In the data rows, zero lies at 4.5, halfway between 4 and 5.
A row's group is the hidden flat surface it lies on (a line, a plane or more), and each surface passes through zero.
The rows in order, each followed by its group:
3 & 5 & 3 & 6 & 5 & 2 & 6 & 5 & 5 & 5 & 4 & 4 \\ dh
7 & 3 & 3 & 0 & 2 & 5 & 6 & 9 & 3 & 6 & 5 & 5 \\ dl
5 & 4 & 6 & 8 & 2 & 2 & 4 & 2 & 6 & 5 & 5 & 8 \\ dl
3 & 4 & 4 & 4 & 5 & 5 & 6 & 5 & 3 & 4 & 3 & 2 \\ dh
1 & 9 & 1 & 4 & 7 & 3 & 9 & 5 & 8 & 7 & 2 & 2 \\ dh
6 & 3 & 5 & 3 & 4 & 9 & 3 & 1 & 5 & 3 & 5 & 6 \\ dh
4 & 7 & 6 & 5 & 4 & 4 & 5 & 4 & 6 & 5 & 6 & 4 \\ dh
6 & 0 & 6 & 5 & 2 & 1 & 4 & 7 & 3 & 2 & 5 & 4 \\ dh
5 & 3 & 5 & 5 & 5 & 1 & 4 & 4 & 5 & 6 & 5 & 7 \\ dl
5 & 5 & 6 & 2 & 3 & 4 & 7 & 2 & 7 & 4 & 5 & 7 \\ dl
3 & 6 & 2 & 2 & 5 & 9 & 8 & 3 & 6 & 4 & 2 & 5 \\ dl
2 & 3 & 2 & 6 & 7 & 3 & 8 & 7 & 3 & 5 & 1 & 4 \\ dh
6 & 4 & 6 & 5 & 3 & 3 & 4 & 4 & 4 & 5 & 8 & 5 \\ dh
4 & 3 & 6 & 7 & 4 & 3 & 4 & 3 & 6 & 4 & 4 & 5 \\ dl
4 & 7 & 5 & 6 & 6 & 1 & 6 & 7 & 4 & 7 & 4 & 4 \\ dh
5 & 3 & 6 & 5 & 3 & 5 & 4 & 5 & 4 & 3 & 7 & 5 \\ dh
4 & 8 & 3 & 3 & 5 & 9 & 3 & 0 & 5 & 5 & 5 & 5 \\ dh
5 & 5 & 7 & 6 & 4 & 0 & 5 & 7 & 5 & 7 & 8 & 4 \\ dh
3 & 2 & 2 & 5 & 7 & 3 & 6 & 6 & 2 & 4 & 3 & 5 \\ dh
2 & 6 & 4 & 9 & 7 & 5 & 1 & 4 & 5 & 4 & 6 & 5 \\ dl
3 & 6 & 1 & 5 & 7 & 3 & 7 & 5 & 6 & 7 & 2 & 4 \\ dh
5 & 5 & 2 & 3 & 4 & 7 & 4 & 1 & 4 & 3 & 3 & 7 \\ dh
2 & 5 & 3 & 5 & 6 & 4 & 7 & 6 & 4 & 5 & 4 & 4 \\ dh
4 & 2 & 3 & 5 & 4 & 6 & 4 & 6 & 4 & 3 & 4 & 5 \\ dh
4 & 0 & 2 & 3 & 4 & 8 & 3 & 2 & 2 & 2 & 3 & 5 \\ dh
5 & 2 & 6 & 4 & 2 & 4 & 3 & 5 & 3 & 3 & 5 & 6 \\ dh
5 & 6 & 4 & 3 & 5 & 7 & 8 & 2 & 6 & 6 & 3 & 7 \\ dl
7 & 2 & 5 & 3 & 1 & 3 & 5 & 9 & 1 & 5 & 6 & 3 \\ dl
5 & 3 & 5 & 8 & 5 & 1 & 1 & 6 & 3 & 3 & 7 & 3 \\ dl
4 & 8 & 6 & 4 & 4 & 1 & 4 & 7 & 5 & 8 & 7 & 2 \\ dh
5 & 4 & 5 & 8 & 5 & 2 & 2 & 5 & 5 & 4 & 6 & 3 \\ dl
